(in the rows, 128 means zero)
Rotation paths and how fast each direction turns (deg/step):
Each turn is a multiple of 5 degrees from 10 to 175, or 0.
Each row of a path follows its step; steps can be skipped.
Rotation 1:
step 0: [132 127 134 133 136 130 122 134 130 131 127 126 131 130 138 127 127 131
 132 122 129 123 123 130 123 128 132 125 134 127 124 131 128 113 120 136]
step 1: [128 129 136 136 125 125 128 124 131 127 118 132 127 126 122 134 128 132
 118 140 134 135 132 132 127 127 133 120 129 131 130 135 130 122 125 130]
step 2: [120 128 120 127 123 130 128 127 137 130 124 131 123 123 127 123 128 135
 136 137 129 131 127 121 127 134 127 125 136 122 133 124 122 131 134 139]
step 3: [130 129 130 126 124 128 126 120 141 128 133 123 126 125 137 128 129 127
 130 122 125 124 124 127 117 134 128 125 124 122 123 129 142 129 126 131]
step 4: [124 130 126 131 123 126 125 129 131 123 125 129 133 131 119 128 131 119
 121 126 132 125 130 135 118 115 125 118 129 124 132 129 131 134 132 125]
step 5: [130 126 116 123 131 125 131 130 135 125 135 137 132 123 122 125 132 137
 128 124 120 131 123 130 129 125 125 126 136 128 132 119 123 126 123 122]
step 6: [128 131 128 128 120 118 132 130 125 128 129 132 139 126 133 128 124 131
 127 120 124 133 130 131 125 137 124 132 121 136 129 132 135 135 119 132]
step 7: [132 123 119 126 116 126 127 132 125 137 124 124 131 128 123 135 133 124
 129 127 132 122 128 125 135 119 134 127 128 136 125 131 129 138 131 129]
step 8: [125 132 120 135 134 131 126 127 134 129 139 123 131 134 126 123 124 131
 129 128 128 129 117 121 137 125 128 136 130 136 127 129 132 125 131 120]
step 9: [126 131 133 133 133 123 129 137 127 129 126 129 130 132 135 131 130 125
 137 128 130 135 128 128 128 120 126 134 111 128 134 128 132 120 123 130]
step 10: [131 130 126 130 127 131 129 135 129 120 130 127 124 116 125 133 130 126
 125 136 133 125 133 131 133 126 141 128 121 135 124 126 117 125 128 132]
Directions:
[131 130 128 128 127 127 127 125 127 126 130 127 131 129 132 129 128 130
 129 128 127 128 126 126 125 130 125 130 129 128 127 129 129 124 127 127]
130
Rotation 2:
step 0: [129 127 133 138 138 127 124 120 132 124 124 119 126 127 122 133 133 125
 132 131 133 129 129 136 126 124 126 125 122 131 131 132 129 131 127 130]
step 1: [128 122 130 135 131 119 127 124 134 124 131 126 134 128 126 128 133 118
 124 128 137 125 124 124 123 125 129 124 132 134 123 136 126 131 126 133]
step 2: [126 119 130 125 135 119 124 126 131 132 128 134 128 134 127 118 131 124
 122 127 130 129 124 125 127 136 125 130 128 131 121 134 124 126 136 127]
step 3: [128 118 136 129 140 130 123 124 128 131 124 130 117 133 122 127 135 132
 129 127 129 132 132 131 126 132 127 129 126 128 129 122 125 126 135 126]
step 4: [132 118 136 132 131 127 127 127 134 126 132 130 123 130 125 130 135 129
 129 134 133 129 131 131 123 120 130 129 129 134 135 123 128 129 120 135]
step 5: [126 121 130 124 132 118 126 132 134 127 133 132 127 125 129 123 123 125
 127 136 132 130 121 127 122 124 123 127 124 139 130 135 130 126 124 135]
step 6: [127 123 126 124 141 121 125 134 123 128 125 129 123 126 128 127 125 128
 129 126 132 128 124 125 118 136 124 123 126 134 128 129 132 126 138 129]
step 7: [132 124 129 131 131 124 127 130 124 130 128 128 125 137 128 127 138 129
 128 127 133 128 132 127 121 138 130 123 127 131 131 115 134 133 131 133]
step 8: [128 126 131 129 124 122 126 127 133 134 130 127 126 135 128 122 133 129
 129 136 132 132 129 128 127 130 123 122 117 129 130 122 125 132 117 135]
step 9: [127 128 130 126 135 120 126 129 131 130 122 128 124 125 131 127 125 132
 132 132 138 127 123 124 124 122 122 117 122 127 127 131 121 123 123 129]
step 10: [133 127 127 128 139 119 129 132 128 125 121 133 131 131 137 124 131 131
 130 124 139 123 127 126 124 125 129 122 133 125 128 127 134 127 134 129]
Directions:
[130 128 126 127 126 128 128 128 131 128 131 130 129 129 126 127 130 126
 125 126 131 127 128 126 128 127 130 129 129 126 130 127 131 131 127 131]
115
[131 129 128 129 127 129 126 126 132 128 129 126 129 126 127 129 130 131
 128 132 127 131 130 129 127 128 129 128 125 128 131 126 126 128 126 125]
85
[129 126 127 126 126 127 130 127 129 127 125 124 130 127 126 127 126 131
 127 128 131 129 125 125 128 127 129 128 129 130 127 131 129 126 125 127]
90
Rotation 3:
step 0: [127 120 130 134 127 124 124 139 121 131 127 131 124 128 133 134 131 116
 133 120 125 129 126 135 129 139 128 132 134 133 121 135 122 123 128 132]
step 1: [124 122 122 128 128 131 127 126 131 133 121 122 117 129 132 137 130 127
 126 122 132 135 136 140 123 131 132 127 119 130 114 130 125 126 126 129]
step 2: [127 130 124 120 121 125 133 133 125 122 126 121 119 127 141 124 130 129
 127 128 117 127 136 138 134 125 126 124 127 129 119 124 125 126 136 128]
step 3: [130 122 127 133 134 128 127 132 130 122 121 120 124 123 134 130 129 129
 131 133 117 120 133 125 117 126 115 124 124 133 124 130 128 130 140 130]
step 4: [124 127 124 127 141 127 130 122 129 118 135 123 119 125 132 125 123 126
 137 130 129 131 133 129 126 139 123 124 133 125 129 135 131 137 135 129]
step 5: [128 125 126 132 129 122 127 129 120 121 128 126 116 121 133 123 128 121
 133 128 133 123 122 115 130 137 134 130 131 131 120 132 122 130 130 138]
step 6: [125 132 115 133 137 126 129 124 127 131 121 128 124 119 124 126 133 130
 133 128 131 130 126 127 129 135 131 121 120 126 116 135 122 117 126 131]
step 7: [122 131 126 123 128 120 129 128 123 119 133 128 124 121 127 123 131 125
 135 129 123 130 130 135 134 126 128 134 110 127 126 126 116 120 128 126]
step 8: [124 129 127 129 134 126 121 135 128 135 131 128 129 124 131 133 134 118
 129 136 120 121 125 134 132 127 119 125 116 132 130 132 120 130 133 137]
step 9: [127 128 123 132 136 119 122 130 127 135 128 127 127 132 136 133 122 117
 139 131 122 138 138 135 126 136 129 131 124 124 132 131 130 132 132 130]
step 10: [134 124 129 128 116 128 128 123 129 134 131 118 122 126 134 127 126 114
 132 130 125 127 131 130 131 140 136 130 124 131 119 126 129 133 131 135]
Directions:
[129 127 125 130 130 125 129 127 126 129 129 125 126 129 128 131 128 128
 126 129 127 123 129 128 129 131 129 127 128 128 129 127 125 128 128 123]
0
[126 129 125 131 129 128 129 129 130 129 128 129 130 128 128 130 130 129
 129 128 132 128 133 127 125 128 126 131 127 126 127 130 131 126 128 127]
135
[128 128 128 130 127 131 129 128 125 125 128 132 128 127 125 128 131 126
 128 125 130 128 126 129 128 130 129 127 128 126 125 130 125 128 126 125]
60
Rotation 4:
step 0: [118 133 130 128 125 124 134 127 125 126 123 141 130 136 133 117 139 128
 116 127 126 138 132 131 131 127 120 120 125 127 129 120 135 125 127 125]
step 1: [115 131 129 129 134 119 137 123 120 124 130 122 132 124 134 123 138 124
 119 132 133 129 132 134 136 135 124 121 136 121 130 122 127 130 127 122]
step 2: [119 131 126 128 136 121 133 118 126 119 121 127 133 123 129 115 129 126
 124 131 124 118 120 139 128 128 137 119 132 133 127 125 125 130 125 127]
step 3: [127 122 122 126 134 122 133 120 125 124 119 132 122 121 127 118 132 133
 125 133 134 117 128 142 131 123 128 132 123 135 139 126 132 122 124 128]
step 4: [121 127 120 130 132 124 133 115 121 141 119 126 124 135 124 122 132 134
 130 133 129 125 129 133 127 133 117 134 130 137 134 125 130 130 124 134]
step 5: [126 132 122 125 129 128 138 114 128 138 134 126 125 133 136 124 134 121
 130 122 125 133 131 134 124 128 128 128 129 136 137 115 126 127 128 137]
step 6: [121 133 125 135 126 131 138 112 123 129 138 133 125 130 131 132 130 126
 128 121 136 133 124 137 140 124 132 130 128 135 124 123 127 123 124 130]
step 7: [123 137 128 133 127 129 124 117 124 126 140 134 137 133 128 128 134 133
 130 131 139 127 119 140 124 133 133 130 132 129 136 130 125 123 121 127]
step 8: [129 129 130 136 124 131 118 124 127 134 126 138 127 133 134 115 133 135
 126 124 129 129 119 140 129 132 127 120 126 128 135 125 118 122 124 126]
step 9: [126 123 125 137 139 122 128 129 123 130 129 136 121 127 141 122 128 130
 129 127 132 137 132 134 132 135 120 127 132 129 135 129 114 127 120 124]
step 10: [119 120 127 136 135 121 136 124 131 123 130 129 127 133 136 121 123 131
 132 124 131 135 121 132 126 124 126 122 140 132 134 134 120 137 127 136]
Directions:
[128 125 127 128 124 126 126 128 126 131 127 130 131 127 129 128 130 129
 129 128 127 125 129 130 126 128 129 128 125 128 128 133 129 126 127 127]
80
[129 127 128 128 130 125 126 129 131 127 128 127 124 127 127 124 130 128
 127 130 128 127 126 127 129 133 130 127 128 130 127 131 126 128 127 126]
55
[129 127 126 126 130 130 129 128 128 129 124 127 129 126 128 125 124 129
 128 127 133 129 130 130 126 128 129 127 127 126 128 129 125 130 128 127]
55
[126 129 129 127 127 126 133 128 127 130 130 125 129 126 132 130 126 128
 125 126 130 128 126 125 128 127 132 126 128 130 128 131 128 128 128 126]
80
